50 stands for zero in the data rows.
What is the hidden score of each row? Scores go from 0 to 20, and 10 is about the middle. The score is a weighted sum of the row's numbers plus the product of two more (or one squared), each taken from its middle value.
(69 43 45 45 37 40 53 38 46 54 51 44 61 55 41 40) 8
(40 50 47 38 59 56 60 70 51 35 65 64 40 43 58 45) 13
(52 43 63 56 52 62 49 53 49 50 58 62 59 54 39 56) 10
(59 54 44 61 42 38 52 44 55 56 53 41 46 70 48 31) 10
(40 51 54 43 61 58 54 64 56 49 59 56 47 45 66 50) 9
(53 53 32 25 63 42 58 61 42 43 48 60 44 38 54 63) 10
(65 57 67 60 39 41 45 39 44 49 40 47 47 50 46 51) 10
(41 69 48 40 64 48 56 60 37 38 26 44 46 46 45 62) 11
(60 58 66 51 56 68 50 50 52 53 57 59 61 54 56 51) 8
(54 48 41 53 57 71 53 53 60 42 55 46 64 62 53 40) 10
(36 51 52 46 59 57 51 60 56 53 65 55 43 43 68 50) 8
(58 32 56 57 32 40 44 24 51 54 47 38 63 56 46 38) 10
(56 57 63 59 44 42 53 36 49 47 43 41 42 45 60 48) 5
(53 49 50 67 54 68 45 53 61 55 68 46 53 69 54 49) 8
(36 45 55 52 54 54 44 61 56 55 63 57 42 41 58 54) 11
(39 40 36 36 61 49 52 59 54 49 59 63 39 32 53 49) 13
(49 37 50 41 41 38 44 38 46 64 41 47 75 55 41 40) 12
(59 40 70 41 48 56 45 49 56 64 69 76 57 48 59 46) 10
(75 49 49 49 39 38 53 41 62 59 54 62 63 69 44 33) 7
(36 51 51 59 48 55 42 61 50 45 57 53 29 34 50 65) 11
(49 58 60 54 59 68 56 64 56 41 57 56 44 45 55 57) 9
(43 34 51 50 43 54 38 49 62 66 71 64 37 37 48 51) 11
(66 45 52 56 47 31 53 36 54 56 54 46 55 70 51 34) 7
(26 67 45 59 66 65 61 70 51 28 54 42 29 41 55 53) 8
(56 45 45 60 35 44 51 37 54 41 57 32 57 63 55 37) 13
(35 46 34 59 70 57 52 65 52 38 51 45 48 62 47 55) 11
(46 43 43 56 55 62 49 57 53 41 54 54 45 43 31 61) 8
(57 45 40 32 54 33 63 46 51 41 58 51 38 42 67 35) 6
(56 37 58 42 41 31 55 33 49 55 55 54 39 43 66 35) 4
(42 37 39 64 46 66 37 50 60 51 53 44 55 47 34 57) 13
(59 45 67 76 46 64 36 43 59 65 68 52 56 73 52 50) 9
(67 47 36 43 42 36 62 35 48 42 66 37 58 60 59 34) 4
(50 61 59 50 54 52 45 52 46 56 43 47 45 45 45 65) 10
(40 72 39 43 57 46 59 61 47 38 32 36 41 47 56 49) 11
(66 66 52 47 46 38 60 45 47 33 45 46 51 55 60 49) 6
(47 68 27 37 56 45 58 69 54 42 36 52 54 69 40 38) 16
(56 50 52 63 45 43 41 38 48 70 52 51 53 63 45 53) 16
(39 49 52 43 64 55 55 73 48 35 54 64 44 44 56 55) 14
(53 61 47 51 57 62 60 63 59 44 54 67 61 69 48 38) 8
(56 44 43 41 49 50 42 45 49 52 49 50 69 55 34 47) 14
(37 52 35 66 64 65 50 66 58 39 68 41 42 65 47 51) 11
(53 45 51 42 38 35 55 47 47 51 53 52 35 45 55 37) 8
(63 31 56 56 30 41 41 23 53 59 52 41 65 57 44 40) 10
(66 44 38 55 53 39 53 37 57 54 55 34 52 68 60 39) 11
(65 35 40 52 37 49 45 27 61 55 60 37 59 56 50 34) 9
(32 49 73 67 46 60 43 58 53 52 63 54 36 44 60 54) 18
(34 59 56 66 52 59 46 53 46 41 36 48 37 34 45 65) 10
(40 40 32 51 48 58 46 39 49 55 40 41 61 42 44 56) 11
(49 58 51 60 46 61 42 47 49 57 52 46 43 38 45 68) 10
(37 46 60 45 56 53 57 54 48 52 59 60 44 43 70 42) 6
(41 33 54 79 34 66 27 39 60 64 58 43 54 47 34 57) 13
(55 39 43 54 59 53 40 53 67 66 63 61 61 65 42 47) 18
(56 62 61 55 47 39 55 40 38 40 29 41 47 46 55 47) 8
(48 50 70 48 54 56 50 52 50 56 58 63 50 48 71 48) 8
(64 54 67 50 43 33 57 42 41 41 40 53 52 54 61 53) 7
(53 53 61 44 58 60 51 66 54 42 61 68 48 51 62 50) 14
(53 39 59 52 47 63 49 49 49 53 64 58 66 54 44 49) 15
(43 40 27 44 59 59 54 53 51 42 57 49 55 40 41 54) 8
(59 62 65 59 44 53 38 50 45 54 44 55 49 47 36 71) 11
(52 61 51 47 57 51 50 57 37 43 39 50 50 46 39 63) 10
(52 53 48 42 64 65 65 63 48 32 50 57 58 52 46 51) 8
(64 42 55 61 26 43 46 30 48 62 59 38 53 54 42 40) 9
(62 42 42 46 40 37 56 39 47 32 60 45 65 59 46 38) 15
(55 44 47 35 51 30 62 45 45 42 48 52 41 43 66 39) 4
(54 53 51 51 56 59 46 56 45 45 40 60 53 41 35 67) 10
(47 59 50 44 56 47 49 56 48 51 48 45 39 39 52 64) 10
(60 51 73 55 48 61 42 49 58 62 60 62 50 54 70 46) 10
(56 50 38 37 50 50 49 42 46 58 52 41 63 54 46 49) 10
(40 66 64 55 47 47 43 54 42 47 28 43 41 50 46 57) 14
(67 45 56 46 40 37 55 33 44 61 39 47 62 55 46 42) 3
(51 42 56 51 49 60 35 59 63 57 62 65 45 40 49 64) 13
(43 45 49 62 47 59 45 44 52 55 53 47 44 41 40 57) 8
(45 40 51 64 56 53 41 58 58 52 56 62 53 63 35 51) 12
(57 39 34 58 58 60 37 56 65 59 63 54 56 63 37 61) 19
(66 54 55 54 46 45 53 38 54 48 55 41 46 50 55 42) 7
(31 49 32 55 59 70 59 57 61 42 60 31 55 52 57 39) 8
(75 49 55 51 36 41 52 34 52 49 65 46 57 63 52 45) 7
(52 45 51 44 46 44 45 45 46 65 55 62 42 37 54 64) 9
(64 51 35 50 54 33 60 43 48 38 51 37 56 77 62 42) 5
(45 44 44 57 37 48 48 51 52 48 43 33 54 56 40 42) 18
(37 43 37 36 58 50 55 58 46 43 50 60 36 31 51 56) 8
(56 43 51 35 46 42 45 48 46 64 58 63 45 44 48 54) 9
(42 62 48 42 59 52 49 70 45 35 44 46 35 44 48 61) 15
(66 48 57 65 36 36 45 41 54 62 51 49 52 72 38 35) 10
(49 59 61 50 61 61 56 64 53 34 48 56 39 47 63 50) 11
(53 45 52 50 56 62 59 52 44 38 57 56 60 55 49 45) 9
(61 53 39 53 68 63 54 58 55 41 53 51 57 74 56 47) 11
(49 58 42 41 48 37 60 56 48 42 48 41 34 44 63 40) 8
(61 49 34 34 54 51 49 45 47 57 57 43 65 54 40 53) 11
(39 47 61 47 55 56 58 58 48 40 59 64 37 46 63 41) 10
(33 60 35 64 49 56 53 61 54 43 46 54 42 51 36 50) 11
(41 52 68 49 41 40 39 53 44 59 40 52 40 50 56 52) 15
(47 39 64 34 38 30 46 45 42 68 39 63 50 49 55 41) 10
(43 43 54 58 53 61 46 45 56 61 64 49 54 47 49 53) 6
(56 52 48 42 60 67 60 55 55 46 61 54 60 53 54 48) 5
(39 57 59 57 59 63 54 67 45 32 50 56 48 49 45 56) 17
(44 75 42 42 61 53 56 59 44 39 31 39 43 47 54 56) 14
